[133 155 128 126] => 133

[124 122 143 150 135 140 139] => 135

[116 110 157 123] => 123

[117 143 133 118 112 104 132] => 117

[126 116 156 130 140] => 130

[145 154 115 141] => 145

[109 104 128 143 106] => 109

[106 135 136 127 135 132 135] => 132

[121  98 105 132 140 122 127] => 121

[[134 126 108 104 119 106 100]
 [132 111 144 148 122 149 144]
 [133 114 128 127 121 129 124]] => 106
---
Input:
[[124, 103, 104, 141, 104],
 [125, 147, 147, 118, 140]]
Output: 118

Input:
[[106, 151, 110, 126, 150, 154],
 [135, 146, 135, 145, 126, 117],
 [129, 105, 114, 137, 107, 142]]
Output: 107

Input:
[[111, 145, 99, 131, 119, 142],
 [131, 108, 136, 156, 130, 157]]
Output: 130

Input: [151, 112, 116, 124, 145, 156]
Output: 145

Input: [152, 114, 117, 127, 126, 117]
Output: 126

Input: [130, 105, 127, 129, 120, 129, 157]
Output: 129

Input: [138, 115, 141, 155, 148]
Output: 155

Input: [121, 126, 127, 125, 125, 125, 105]
Output: 125

Input:
[[129, 130, 127, 134, 125, 129, 126],
 [125, 149, 130, 116, 129, 112, 123],
 [122, 125, 133, 126, 131, 124, 136]]
Output: 124

Input:
[[118, 138, 115, 109, 145, 123],
 [139, 133, 99, 145, 143, 153],
 [127, 129, 126, 101, 139, 128]]
Output: 139
---
[[121 102 121 127 129 101 147]
 [122 107 119 126 133  99 146]
 [132 127 128 131 135 134 124]
 [131 141 125 131 127 138 111]
 [129 115 128 127 141 117 143]
 [133 121 131 130 138 132 132]
 [131 145 126 131 124 141 108]] ==> 124

[[142 133 146 134 132 131 125 138 122 135 133 103 118]
 [128 125 146 129 132 131 142 119 108 146 139 111 136]
 [123 136 124 119 132 137 113 125 122 125 115 141 124]
 [123 144 131 139 149 124 125 125 129 130 115 141 142]
 [119 129 110 139 116 131 148 119 136 114 139 126 130]
 [123 121 131 129 127 137 131 132 136 125 121 126 136]
 [119 133 146 119 121 121 125 132 150 141 139 126 118]
 [114 136 124 114 121 128 131 151 122 125 121 118 147]] ==> 124

[[128 128 128 130 109 126]
 [128 128 128 111 129 123]
 [127 129 128 147 126 132]
 [128 128 128 115 136 118]
 [129 129 129 130 140 114]
 [127 128 128 146 124 129]
 [127 128 128 123 125 146]
 [128 127 128 111 138 131]
 [128 128 128 126 149 129]] ==> 132

[[123 135 121 118 139 139 131 124 129 139 128 133]
 [118 128 110 131 116 118 126 138 133 119 115 120]
 [124 130 125 126 135 136 118 122 127 132 125 128]
 [112 143 107 129 107 105 131 145 140 118 103 117]
 [131 116 126 140 133 132 140 135 122 136 126 113]
 [127 133 122 122 136 134 117 121 126 135 127 129]
 [132 124 122 124 130 133 115 131 133 124 124 120]
 [152 128 128 123 138 135 128 131 122 120 137 124]
 [151 133 126 114 135 137 124 130 126 123 145 125]
 [120 137 123 131 130 122 123 139 136 119 115 133]] ==> 128

[[117 124 110 129 141 122 111 142 117 128 138 121 132 118]
 [128 115 114 137 142 111 118 133 137 130 131 129 116 142]
 [111 125 134 142 117 126 124 142 142 143 142 126 122 129]
 [129 119 109 131 143 114 120 127 130 125 128 128 109 143]
 [126 115 119 150 134 117 118 140 133 141 131 132 119 135]
 [132 115 108 136 142 111 114 134 129 134 132 131 122 138]
 [122 118 136 119 125 119 110 136 141 128 144 120 145 127]
 [137 111 123 127 129 117 103 124 127 127 134 126 119 144]
 [127 120 119 132 115 121 108 137 127 147 145 131 128 132]
 [106 122 140 135 132 124 124 142 147 125 138 118 129 125]] ==> 129

[[128 128 128 126 131 146]
 [129 128 129 139 138 116]
 [128 128 128 118 122 146]
 [128 128 128 121 143 114]
 [128 127 128 112 144 129]
 [129 128 129 135 136 112]
 [128 128 128 112 126 120]
 [128 128 128 128 129 148]
 [128 128 127 134 109 122]
 [128 128 128 130 103 128]
 [128 128 128 132 148 132]] ==> 146

[[128 126 132 135 139 118 130 128 130]
 [116 130 130 135 133 129 129 125 117]
 [130 109 126 123 119 118 118 131 127]
 [131 127 103 133 126 128 131 130 127]
 [137 130 127 112 117 134 124 131 135]
 [139 124 124 111 109 135 123 131 135]
 [126 124 128 139 140 117 130 128 127]
 [129 123 133 119 118 130 121 129 127]
 [125 127 127 130 126 130 129 126 126]
 [115 126 129 132 125 132 126 125 115]
 [130 115 131 132 124 120 126 127 130]] ==> 127
---
[119 130 107 121 151] ans = 151
[151 145 124 109 124 129 147] ans = 147
[130 136 154 128] ans = 128
[156 123 130 133 123 119 125] ans = 125
[128 113 124 155 135] ans = 135
[124 130 102 134  99 126 123] ans = 123
[126 144 112 118 128 103] ans = 103
[100 137 126 119 105 131] ans = 131
---
125	103	126	134	152	146	120 Out: 103
120	142	128	136	154	111 Out: 142
155	111	141	129 Out: 111
128	128	103	127	128 Out: 128
138	140	142	119	150 Out: 140
146	108	103	138	106	131	127 Out: 108
142	145	142	156	120	130	114 Out: 145
---
[[125 129 127 131 132]
 [137 127 128 124 126]
 [158 119 127 121 123]] -> 125, 123

[107 138 134 100 132] -> 107, 132

[[124 126 124 139 132 120 129]
 [128 132 132 120 125 118 124]
 [129 134 122 123 156 121 126]] -> 124, 126

[[139 123 137 150 116 122 141]
 [117 113 127 118 132 118 116]] -> 139, 116

[138 133 141 120 151 123 152] -> 138, 152

[125 118 136 143 127 103] -> 125, 103
---
Input: [103 100 110 102 114 101]
Output: 103, 101

Input: [103 103 110 114 122 114]
Output: 103, 114

Input:
[[101 103 103 100 106  99 100]
 [105 106 108  98 104 116 108]]
Output: 101, 108

Input: [127 128 115 124 153 146 132]
Output: 127, 132

Input: [135 117 127 155 137 105 112]
Output: 135, 112

Input:
[[131 103 114 156]
 [123 132 128 123]
 [124 115 130 129]]
Output: 131, 129

Input: [126 136 119 132 144 124 150]
Output: 126, 150

Input: [140 126 128  99 127 112 133]
Output: 140, 133
---
[[147 154 149 151]
 [144 152 141 147]] gives 141

[[136 146 123 138 126 136]
 [122 128 101 130 124 131]] gives 124

[[130 127 125 127 105]
 [128 128 129 128 130]] gives 128

[[125 126 112 139 150 122]
 [118 132 113 138 155 115]] gives 155

[[105 133 127 132 117]
 [108 131 127 132 118]] gives 132

[[114 156 120 125 148 128]
 [124 134 131 130 131 131]] gives 131

[[137 149 114 149 150 115 107]
 [129 116 123 140 107 150 116]] gives 150

[[128 137 126 128 129]
 [137 110 156 117 132]] gives 117
